In the rows, 100 means zero.
A single turn carries every row of the set below to another of its rows. Some are shown first; where does it send the rows asked next?
z_565: [92,82,120,118,107,114,96,98,118,117,134,93,102]
z_421: [125,91,89,75,83,76,97,82,117,87,79,107,118]
z_967: [100,86,101,127,116,107,102,130,104,108,115,83,116]
z_470: [136,96,84,78,86,85,90,83,111,98,88,120,122]
z_49: [76,96,118,93,107,97,134,77,93,107,80,113,86]
z_858: [101,111,101,105,110,103,146,100,76,118,98,124,121]
z_59: [95,110,111,113,103,99,137,83,62,110,93,123,100]
z_377: [68,97,124,85,96,94,129,85,92,105,86,106,84]
z_978: [80,95,123,95,103,96,149,80,97,108,94,114,105]
z_669: [104,119,89,123,104,103,129,109,58,103,107,103,111]
z_286: [76,103,113,89,88,108,107,84,106,108,134,88,79]
z_855: [100,100,96,137,110,102,103,122,76,98,108,83,107]
z_988: [93,88,110,113,105,116,75,109,101,125,125,100,90]
z_549: [122,86,85,77,85,76,97,84,118,85,77,105,115]
z_374: [133,88,86,83,87,87,80,80,118,102,95,118,115]
z_373: [127,100,84,72,78,84,94,77,121,89,102,102,115]
z_846: [92,113,104,93,104,105,126,95,68,124,90,134,102]
z_497: [133,90,88,80,84,86,79,80,119,99,97,113,117]
z_347: [106,111,84,118,113,105,130,127,82,107,112,95,127]
z_187: [129,89,85,83,86,79,84,93,119,87,85,100,119]
z_518: [127,99,77,73,77,84,95,76,118,87,105,103,113]
z_202: [73,101,110,93,97,106,117,74,112,101,123,85,77]
z_299: [98,126,78,101,100,105,123,123,67,108,109,99,110]
z_557: [126,86,83,83,86,78,88,92,119,86,81,100,116]
z_498: [77,98,126,108,95,96,133,71,85,97,102,103,85]
z_839: [96,90,91,126,121,108,90,128,97,107,97,84,101]
z_38: [83,96,122,116,93,107,107,74,97,102,133,89,81]
z_158: [90,96,93,117,111,102,93,138,87,105,96,82,103]
z_631: [99,119,89,99,112,108,133,91,70,121,95,130,105]
z_851: [78,92,125,97,97,106,127,76,116,106,128,94,95]
z_255: [95,87,115,136,106,110,87,102,92,109,125,89,92]
z_90: [134,103,74,77,81,83,93,88,113,88,98,103,123]
z_128: [94,90,105,115,111,119,83,94,111,121,131,95,86]
z_997: [135,93,80,80,87,86,88,81,110,102,89,123,120]
z_409: [132,102,70,77,80,84,96,86,114,88,102,102,119]
z_482: [100,121,70,110,112,105,125,122,74,101,105,90,110]

z_187 goes to z_497
z_988 goes to z_286
z_839 goes to z_128
Now these:
z_549 goes to z_997
z_855 goes to z_255
z_978 goes to z_858

